Here are some points, each followed by its number:
[-1.8 -0.7  0.7 -0.5  0.4  0.4 -1.1  0.2 -1.   1.1  1.2 -1.  -0.2 -0.4
 -0.4 -0.2 -0.4  1.2 -0.3  0.1 -0.6 -0.3 -1.  -1.3] 0
[-0.3 -0.1  0.5  0.2  0.3 -0.1 -0.2  0.5 -0.7 -0.4  0.6 -0.4  1.3  0.1
  0.5  0.6  0.8 -0.1 -0.3  0.  -1.  -0.7 -0.2  0.2] 1
[ 3.2 -0.5 -0.8  0.7  0.  -0.4  1.3  1.6  0.7 -1.6 -1.8  1.2  3.9  0.
  2.2  3.1  2.1 -2.2 -1.9  0.3 -1.  -0.8  2.1  2.2] 2
[-6.5 -0.6  1.3 -2.2  0.2  1.8 -3.5 -1.8 -2.3  3.6  4.2 -2.5 -4.4 -0.8
 -3.3 -3.9 -3.   4.2  1.6 -0.5 -0.1  0.8 -4.9 -4.9] 3
[ 0.2 -0.5  0.6  0.8 -0.4 -1.6  1.1  0.5 -0.1 -0.5 -0.7 -0.4 -0.9  0.4
  0.9  0.   0.1 -0.5  0.6  0.9  0.3 -0.1  0.7  0.7] 4
[ 0.8  1.  -0.1  1.3 -0.4 -0.9  1.1  0.4  1.5 -0.3 -1.7  0.  -0.6  0.7
  0.8 -0.3  1.1 -0.4  0.4  0.  -0.4  0.4  0.6  2.1] 5
[ 1.1  0.  -0.8 -0.3  0.6  0.4  0.2 -1.9  0.9 -0.4  0.8  1.4  1.1 -0.7
  0.3 -0.2 -1.2 -0.2  0.5 -0.9  1.2  0.   0.4  0.4] 6
[ 1.   1.9 -0.5  0.7  1.6  0.1  2.3 -2.4  2.3  0.1 -0.8  1.   1.   0.5
  1.1 -0.9 -0.4  0.4  0.4 -1.4 -0.2  0.1  0.8  1.1] 7
[ 0.7  3.5  0.5 -1.2  0.4  3.  -3.9  0.8 -1.6  2.2  1.1 -1.1 -0.4 -1.6
 -3.5 -2.   1.8  1.4 -2.6  0.2  3.2  1.1  0.5 -3.1] 8
[ 0.7  1.1  0.4 -0.7  0.1  0.2  0.   0.8 -0.8  1.3  0.   0.3 -0.2  0.1
  0.7  0.9  1.8 -0.9 -0.5  1.1 -0.3 -0.2 -0.5 -0.5] 9
[ 0.5  1.2 -0.5  0.2 -0.8 -0.1  0.1  1.2  0.1  0.3 -1.  -0.2 -1.3  0.5
 -0.6 -0.8  0.9 -0.5 -0.2  0.7  0.   0.4  0.2  1. ] 10
[ 1.2  0.5 -0.7  0.7 -0.6 -0.5  1.3  0.6  1.2  0.3 -2.   0.4 -1.3  0.5
  0.4 -0.2  0.3 -0.5  0.2  0.2 -0.3  0.7  0.8  1. ] 11
Which two points above are nearest to each new point by angle? Their numbers follow each, nearest first.
[-1.9 -2.6 -0.7  0.3 -0.5  0.6 -1.3  1.  -1.  -1.7  1.4 -0.9  1.   0.
 -1.9 -0.4 -2.4  0.9 -0.6 -0.7 -1.4  1.1  0.3  0. ] 0 3
[ 0.6 -0.1 -0.1  0.3  0.8 -0.6  1.5 -1.3  1.2 -0.1 -0.2  0.9  0.5 -0.4
  1.   0.1 -1.4  0.   0.3 -0.5  0.3 -0.2  1.3  0.3] 7 6
[ 0.1  0.2  0.  -0.5  0.3  0.1 -0.7 -0.4 -0.4 -0.2  0.4  0.2  0.6 -0.6
 -0.4  0.1  0.   0.2 -0.1 -0.1  1.3 -0.1 -0.2 -0.8] 8 6
[ 0.3  2.5  0.1 -1.6  0.2  2.6 -3.5  1.2 -2.5  2.1  1.5 -0.8 -0.6 -1.4
 -3.3 -1.1  1.3  0.9 -2.4  0.9  2.7  0.9  0.2 -3. ] 8 3
[ 0.   0.8  0.2 -1.2 -0.3  1.8 -2.5  1.1 -1.6  1.1  1.4 -0.6  0.  -0.9
 -2.  -0.9  0.5  0.1 -1.4  0.5  1.1  0.1  0.  -1.9] 8 0
[-0.5  0.6 -0.3  0.2  0.3  1.2 -1.3 -0.2 -0.3  0.1  0.4 -0.5 -1.3  0.
 -1.5 -1.  -1.5  0.4 -0.2 -0.2  0.6  0.3  0.  -1.7] 3 8
[ 1.1  0.1 -0.9 -0.5  0.4  0.6  0.5 -0.4  0.4  0.1 -0.1  1.2  1.8  0.
  0.6  1.   0.4 -0.5 -0.8 -0.3 -0.1  0.   0.5  0.6] 2 6
[-0.4 -0.3  0.6 -0.4 -0.2  0.2 -1.1  0.5 -0.9  0.2  0.7 -0.6  0.5 -0.6
 -0.6  0.   0.5  0.3 -0.5  0.3  0.4 -0.4 -0.2 -0.6] 0 8
[-0.3 -0.9 -0.4 -0.8  0.   1.1 -1.   0.3 -0.6 -0.1  0.6  0.1  1.  -0.5
 -0.9  0.7 -0.1  0.2 -0.7 -0.5 -0.5  0.4 -0.8 -0.7] 0 8
[ 0.2 -0.4 -0.1  0.  -0.5 -0.2 -0.7  1.1 -0.4 -0.2 -0.2  0.1 -0.3 -0.1
  0.   0.9  0.7 -0.3 -0.3  0.4  0.7  0.4 -0.1  0.2] 9 10
[ 0.5  1.4 -0.4 -0.1  1.6  2.1 -0.5 -1.6  0.5  1.2  0.5  0.1  0.1 -0.3
 -0.6 -0.8 -1.1  0.8 -0.4 -1.4  0.4  0.8  0.3 -1.7] 8 6
[ 0.5 -0.1  0.3  0.3  1.  -0.9  1.8 -1.5  1.2 -0.2 -0.8  0.7  0.4 -0.5
  1.1  0.3 -0.9  0.3  0.4 -0.5  0.8 -0.2  0.9 -0.2] 7 6
[-1.1  0.8  0.1 -0.3  0.8  2.9 -2.3 -0.8 -1.4  1.3  1.  -1.8 -2.3 -0.2
 -3.  -2.2 -2.   1.5 -0.3 -0.9  0.4  0.8 -0.9 -3.9] 3 8
[-0.5  0.   0.4 -0.2  0.2  0.2 -0.2  0.   0.   0.3  0.3 -0.2  0.8  0.1
  0.3  0.3  0.8  0.3 -0.3  0.2 -1.  -0.8 -0.8  0.4] 1 0
[-0.5 -0.6  0.1 -0.1  0.1  0.4 -0.6  0.2 -0.9  0.1  0.8 -0.6  0.7 -0.2
 -0.1  0.4  0.   0.4 -0.4 -0.4 -0.7 -0.1 -0.4 -0.5] 0 1
[-1.5  0.6  0.5  0.1  0.5  2.3 -1.7 -0.1 -1.1  0.9  0.7 -1.5 -1.7  0.
 -2.4 -1.6 -1.7  1.2 -0.8 -0.3 -0.2  0.6 -0.4 -3.1] 3 0
[ 0.5  1.   0.2  0.4 -0.4 -0.8  1.7  0.8  0.2  0.  -1.4  0.  -0.7  1.4
  0.7 -0.2  0.9 -0.6  0.1  0.6 -0.9  0.6  0.4  1.1] 5 11
[-0.1  0.1  0.5  0.1  0.8 -0.7  1.3 -1.4  0.9 -0.1 -0.6  0.2  1.   0.
  1.3  0.1  0.1  0.2  0.5 -0.6 -0.2 -0.9 -0.1 -0.1] 7 6
